Each row is where one point has got to under a steady rotation. How many ticks took it there?
The counts run from 0 to 550.
[112 108 107 159 158  80  95 161 132 158 145 108  91 101 164 154 134 134
 128 100 129 100  91 135 173 142 113 118 103 163 141 136 144 127 110 151
 109 115 148 182  90 100 130 133 175 153 141 143 182 142 149 120 130 109
 122 152 109 134 138 180 125  77 140 115  80] : 52
[156 110 122 122 118 115 127 132 146 128 119 104 121 101 144 135 142 141
  99 118 120 102  94  80 167 125  97 107 152 118 151 117 163  99 115 140
  81 110 135 130  74 111 142 145 162 122 161 203 180  92 134 144 121 112
 136 171  75 157 124 164 125 107  89 120  92] : 301
[136  99 107 113 128  95 153 153 120 150 151 147 137  87 122 124 110 143
  95 127 103 112  85 117 171 129 127  48 149 135 141  98 143 148 117 141
  92 123 120 124  80  92 110 121 141 143 149 193 181  97 136 146 136 154
 130 151 120 107 118 172 120  85  71 137 105] : 419
[121 126 100 106 115  88 139 129 140 149 140  90 132 103 131 136 140 125
  83 107 118 107 127  72 156 127  70 143 157 137 146 108 133 111 101 154
  51  96 135 150 133  87 137 119 133 120 181 183 172 118 135 137 135 100
 124 138  84 150 111 171 123 129 111 126  86] : 463
[ 94 123  81 115  87 125 137 113 124 105 150  87 100  98 148 104 108 148
  76  81 114  89  83 105 139 128 105  79 198 166 126  87 132 134  97 143
 106 108 142 128 114 139 126 118 141 159 127 162 177 130 127 114 153 138
 107 132  80 159 127 167 137 106 112 124 110] : 180
[121 133  97 109 148  64 112 146 161 159 151 150 104 115 156 130 140 105
 103 108 139  51  80  81 161 124 114  93 113 151 162 104 111 126 122 161
  91 113 140 145 119  79 103 115 168 147 143 157 170 131 152 112 126 119
 112 143 126 106 126 178 143 115 127 126  97] : 361
[ 97 123  78 103  89 103 140 115 139 104 159 130 114 108 151 144 111 133
  84 106  65  82  93 114 137 108 100  84 175 147 117 109 129 141  95 147
  86 114 132 140 108  86 122 123 158 146 120 168 150 135 134 114 172 122
 113 147  78 141  94 156 119  94  87  93 114] : 354
[116 113 103 166 151  76 103 172 103 180 146  87 109 101 116 124 129 142
 112 108 172 105  98 104 169 152 109 111 133 149 166 132 112 138 132 124
 103  96 141 183 127  96 107 144 130 158 150 153 176  96 153 154 117 130
 132 136 152 133 153 163 132 109 142 161  88] : 108
[112 136 116 161 115  89 101 115 121 177 133  91  94  98 161 103 129 131
 116  95 169  62  94 108 153 133 109 112 182 122 153 108 136 129 127 134
 139 131 162 164 149 127  96 153 128 132 149 166 184 111 134 124 115 104
 121 161 112 159 156 167 163 113 129 142  99] : 175
[ 95 147  92 143 126  70 109 146 148 162 166 125 130 106 127 137 122 146
  94  94 134  86  99  98 171 160  96 117 143 162 161 120 113  91 116 154
 103  82 134 138 162 133  93 102 141 165 139 156 181 128 155 140 130 126
  96 137 121 148 149 188 132 123 123 149  98] : 321
[101 122  99 127 138  79 127 155 109 166 178 122 106  88 154 119 114 111
 103  84 130 107 130 138 168 157 110 121 155 158 150  97 128 165 113 146
 111 121 155 186 147 120 127 120 132 154 174 151 195 109 145 124 126 125
 111 123 111 104 135 185 149 111 143 156  90] : 545
[144 120 117 142  92 123 110 138 117 113 147  91 111 112 131 121 124 151
  70 109 133  88  76  70 169 132 109  90 143 150 169 125 137 121 125 131
 131 106 123 131  89 131 140 139 183 170 109 155 182  75 135 136 120 136
 119 152  96 149 145 160 141  95 121 147 136] : 285
[137 104 121 117 140 103  95 138 122 153 160 148 110 101 158 121 111 156
 115 110 118  92  81 101 175 123 129  98 137 158 163 107 131 139 119 145
 152  98 141 126  81 130 135 125 182 202 137 158 168 109 135 138  91 114
 114 167 111 128 117 172 147  67 107 137  98] : 219
[130 110 124 140 141  68 118 160 138 176 140 148 117  90 143 150 136 103
 114 126 136  81  96 126 156 141 130  88 115 105 164 119 149 133 121 142
  94 115 140 179 108  87  96 150 144 119 168 184 190  89 158 129 132 130
 132 151 131  98 148 173 132 110  94 144  86] : 94
[120 121 105 116 125  56 130 169 121 168 169 148 127 117 126 142 113 119
  82 133 125  75  86 100 158 130 119  78 118 146 164 115  96 148 128 139
  93 107 120 150 123  63  88 126 153 150 132 160 170  98 156 136 134 149
 121 132 148  82 119 163 127 102  98 136 123] : 96
[134 119 133 165 101 102 126 132 121 159 126  74 102 106 154 129 136 103
  91 102 147  88 106 107 157 141 102 109 150 105 142 123 149 135 113 140
  92 145 133 187 118  91 119 160 129  93 159 168 192  79 147 126 143 113
 141 162  94 141 161 165 126 113 111 132 107] : 292
[ 90 133  91 130 134  56 120 163 113 176 176 135 111 110 151 149 104 129
 107 104 118  87 110 129 171 144 102 124 124 176 144 129  99 148 117 156
 103 114 138 174 144  83 111 106 154 163 134 148 157 149 164 122 136 126
 105 130 126 103 114 187 121  88 139 125  95] : 213
[146 118 122 100 122  94 117 142 139 132 155 142 110 122 132 117 130 109
  82 135 131  57  83  65 156 107 133  81 128 131 171  99 115 158 136 137
 111 104 133 135  85  84 126 148 174 160 134 166 172  76 139 122 119 128
 127 153 122 115 119 147 154 106 106 142 115] : 244
[ 95 145  99 142 105  88 106 133 151 147 168 123 107  99 163 123 118 125
  90  74 133  74  97 107 173 151 109 112 155 151 156 106 133 105 107 149
 137 116 144 147 145 151 107 127 153 159 137 141 194 119 144 112 125 126
  85 141 112 140 164 186 156 125 133 151 109] : 494
[ 99 120  99 125  74 118 143 132  89 127 166  71 123 121 125 123  98 162
  61 107 106 102  99  83 157 127  94 102 182 159 148 125 105 156 107 123
 111  99 114 139 119 111 135 131 152 170 113 160 159  80 134 148 148 134
 117 130  88 146 113 152 120  89 105 132 139] : 446
[ 94 127  99 173 117  73 118 143 139 153 125  87 116 101 122 146 136 140
 100 109 146  72  86 115 133 145 106 100 154 122 143 132 132 102 113 142
  78  91 136 168 150  81  78 152 116 111 144 173 180 118 149 143 162 122
 125 136 127 155 162 161 120 126 101 136  85] : 307
[ 96 124 102 120 100  98 126 146 105 114 178 104 107 115 158 146 119  94
  71 108  89  89 127 109 150 140 102 124 138 146 140 120 117 183  96 148
  95  99 135 199 130  79 149 141 162 140 146 140 173 101 152 108 166 115
 122 107  86 114 106 153 124 106 126 128 114] : 238
[ 93 136 115 181  97  89  93 117 126 170 140  99  98 105 170 134 119 135
 101  94 132  68 105 132 156 149 114 138 172 117 147 137 142 122 106 142
 153 117 151 188 153 129 101 168 138 136 141 147 180 110 147 129 137  96
 112 172 105 157 165 168 142  97 120 135  99] : 333
[116 124 107 105  68 117 150 108  94 130 166  92 133 106 139 130  96 148
  64 104  88 115 128 102 157 142  88 124 189 132 134 112 127 153  91 130
 100 108 127 146 132 116 142 136 140 140 155 178 164  77 138 140 135 118
 119 148  70 144 103 158 118 105  81 134 130] : 288
[113 100  96 107 106 103 153 138 101 127 153 114 116 105 120 120 113 128
  85 123  98  96  95 110 135 118 112  68 170 140 120  92 112 178 105 128
  77 106 133 154 104  74 126 133 127 141 145 187 164 109 139 134 163 146
 146 130 108 120  91 142 118  93  83 120 105] : 247
[106 152  96  97 105  73 115 124 149 155 159 111 105 129 156 117 128  92
  78  94 133  38  95  69 153 111 102 109 150 156 155 105  90 141 128 151
  88 118 139 153 151  77 108 126 148 148 141 149 162 123 148 104 137 114
 107 128 111 120 124 168 140 125 138 115 120] : 188
[128  96 102 138 153  93  99 139 140 158 125 117  94 101 139 115 140 147
 124 120 136  63  59  89 147 105 127  67 149 137 144 106 124 131 138 139
  99  97 151 130  82  82 108 135 154 160 129 180 163 140 130 131 126 119
 145 166 127 147 116 156 140  83 113 110  84] : 524
[ 95 112  85 120 136  86 117 131 150 130 162 147 115  94 133 121 123 165
 110 105  98  86  85 109 139 128 124  67 164 162 137  89 119 118 110 144
 108  68 143 122 115 122  97 113 152 187 137 167 164 148 136 128 146 134
 106 143 123 148 105 170 144 108  99 136  81] : 205
[139  99  99 110 129 111 129 155 134 104 152 127 109 111 132 132 135 131
  80 134 101  99  75  86 148 118 115  67 117 158 147 103 133 149 118 140
  80  95 125 132  65  83 147 131 184 163 133 173 170 103 141 123 143 143
 134 142 105 119 109 158 125  95  99 128 113] : 87
[110  96 100 124 111 127 134 120  93 125 151  84  92  94 139 102 111 135
 100 103 114  94  99 119 128 110 116  78 200 146 122  98 125 187 115 119
 113 111 146 168  90 101 122 150 128 160 148 169 173 109 125 133 147 127
 148 133 101 143 111 138 140  82 112 127  99] : 74
[115 113 124 134 114  98  99 143  98 157 169 132 110 101 169 152 106 138
 115 116  90 112 116 146 178 142 119 143 138 134 145 138 154 156 108 141
 156 126 150 182  96 109 146 146 175 164 149 148 169 104 148 130 128  98
 123 169  89 126 115 166 127  53 103 128  99] : 542
[110 120  86 107 146  65 121 148 164 154 151 142 113  96 133 124 134 115
 110 104 137  59  81 100 144 125 118  66 137 155 144  86 113 125 121 151
  85 109 149 138 127  97  85 105 138 151 147 167 183 145 146 117 138 136
 117 131 138 121 128 179 141 124 123 129  92] : 362
[117 110  97 121 139 108 129 141  98 128 160  77  86  96 149 121 136 109
  94  99 137  94 127  96 148 123  96 118 148 159 136 104 118 189 105 140
  71 101 152 195 119  87 159 138 142 147 164 161 173 110 139 121 149 110
 138 117  92 133 114 160 134 102 144 138  81] : 397
